Each path below is one point turned by a fixed rotation once a step. After each direction that follows a path, write how fast that rotation turns it, in deg/step (0 if it stays still).
Each turn is a multiple of 5 degrees from 10 to 175, or 0.
Each row of a path follows its step; steps can be skipped.
Rotation 1:
step 0: |   6 |  24 |  23 |   9 | -16 |   9 | -41 |   6 | -26 | -15 | -39 |   7 |   7 |  -9 |  19 |  -8 |  29 | -10 | -14 | -36 |   7 | -18 | -30 |  13 |  -1 | -28 | -19 | -21 |  14 | -29 |  88 |
step 1: |  25 |   2 |  -2 | -13 |  22 |   9 |  29 | -10 | -22 | -28 | -26 | -21 | -27 | -11 |   6 |  21 |  16 |   3 | -49 | -13 | -74 |  -5 |  24 |  11 |  14 | -23 |  31 |  32 |  19 |   8 | -48 |
step 2: | -37 | -23 | -28 |  53 | -12 | -18 |  12 |   0 |  -6 |   5 |  29 | -28 | -21 |  17 |  16 |  -2 |  58 | -15 |  35 |   8 |  20 |  41 | -24 | -24 |  -2 |  -7 | -18 |  36 |  23 | -41 | -11 |
step 3: |  13 | -26 |  -9 | -16 | -22 |  30 | -28 |  24 |  44 |  -3 | -10 | -40 |  29 |  -1 |   4 | -15 |  11 |  20 | -61 |   8 |  12 |  -4 | -31 | -49 | -23 |  13 |   4 | -32 | -26 |  24 | -25 |
step 4: |  18 |  -7 |   9 | -57 |  11 | -28 |   5 |   6 |  15 |  32 |  40 |   1 | -33 |  74 |   2 | -15 | -19 |  -3 | -15 | -22 |  -5 |   4 |  17 |  15 |  17 |   0 | -52 |  23 |   8 |   8 |  28 |
step 5: | -14 |  20 |   2 |   5 |  -7 |  32 |   6 |  20 |  14 |  30 | -18 | -10 |  43 |   2 |  45 |  50 | -29 | -27 |  57 | -49 | -19 | -30 | -23 |  -2 |  25 |  11 |  13 | -10 |  -7 | -12 | -17 |
step 6: |  28 |  55 | -10 | -18 | -37 |   5 | -18 | -62 | -35 | -23 |  12 |  26 |  17 |   2 |   1 |  -7 |  36 |  31 |   4 |   4 |   6 |  -2 | -14 |  12 | -11 | -35 | -21 |  27 | -35 |  25 | -24 |
step 7: |   3 |   1 |   5 |  23 |  -7 |   5 | -21 |  21 | -49 |   4 |  -9 | -17 | -40 | -36 | -14 | -36 |   3 |  25 | -13 | -68 |  -4 |   1 | -26 |   8 |  -5 |  46 |   8 |   1 |  55 |  -3 |  16 |
step 8: |   1 | -53 | -48 |   1 |   7 |  16 |  -4 | -39 |  12 | -26 | -22 | -16 |  -5 |  15 |  10 |  14 | -18 |  -8 |  -9 |   1 | -55 |  57 |   4 |  25 | -25 | -43 |  -7 | -27 |  12 | -12 | -18 |
step 9: | -36 | -27 |  16 |  -8 |   3 |  -5 |  -4 |  38 | -27 |  -6 |  48 | -26 |  19 |   5 |  -2 |  40 |  48 |  -3 | -21 |  44 |   3 | -28 | -43 |  11 |   8 |  13 | -48 |   5 |   2 | -29 |   6 |
step 10: |  28 |  19 |  22 | -18 | -15 |  12 |  34 |  25 |  45 |  25 | -14 | -35 |   4 |  27 | -17 |  15 |   4 |  11 | -37 | -32 |  18 |  14 | -25 | -15 | -23 | -50 |  57 |  16 | -12 |   5 |  21 |
step 11: |  23 |  -4 |  31 | -33 |  10 | -20 |   6 | -52 |  -2 |  36 |  -3 | -12 |  17 |  10 |  24 | -46 |  25 | -40 |  12 | -26 | -22 | -13 |  25 | -37 |  33 |   7 | -44 |  12 |  11 | -33 | -22 |
|  -4 |  -3 |  15 |  -8 |  -8 |  -1 |  -6 |  -3 |   1 |  -8 |  -3 | -10 | -14 | -15 |   7 |   0 |   2 |   6 |   0 |   7 |  16 |  -3 | -17 |  -2 |  -4 |  -5 |  -3 |   4 | -17 |  18 |  11 |	110
|   3 |  15 |   3 |  -2 |  -2 |  -9 |  -2 |   2 |   9 | -17 |  -3 |   7 | -11 |  24 |   3 |  -3 |  -3 |   0 |   7 |   4 |   5 |  14 |  -4 |   8 | -18 | -14 |   5 |  -2 |   4 |  -1 |  -6 |	170
|  10 | -11 |  -9 |   5 |  13 |  -7 |   2 | -13 |  -6 |  -5 |  13 |  -4 |   9 |   3 |   0 |   2 |  -6 |  10 |   2 |  -8 |   7 |   0 |  16 |  -4 | -11 | -19 |  -7 |  14 | -10 |   5 |   6 |	160
|  -1 |  -7 |  -2 |  -5 |   7 |  -9 |   4 |  -4 |  -9 |  -2 | -11 |  12 |   2 | -13 | -11 |   9 |  -4 |   0 |  -7 |   8 | -10 |   0 | -21 |  -7 | -14 |  -9 |   2 |   9 |  13 | -13 |   8 |	45
| -22 |  -1 |   1 |  13 |  -3 |  10 | -14 |  -8 |   9 |   6 |  15 |   8 |   1 |  -2 |   7 |   6 |   1 |   6 |   5 |  10 |  -1 | -13 |  -4 |   0 |  -7 | -10 |   0 |   3 |  -6 | -14 | -15 |	110
| -21 |   2 |   7 |  11 |  -2 |  -5 |   2 |   3 |  -9 |  -1 |   0 |  -8 |   1 |  15 |  -7 |   1 | -11 |   4 |   0 |  -3 |  13 |   1 |  -3 |   6 |   4 |  15 |  -2 |  25 |  10 |  -1 |   7 |	145
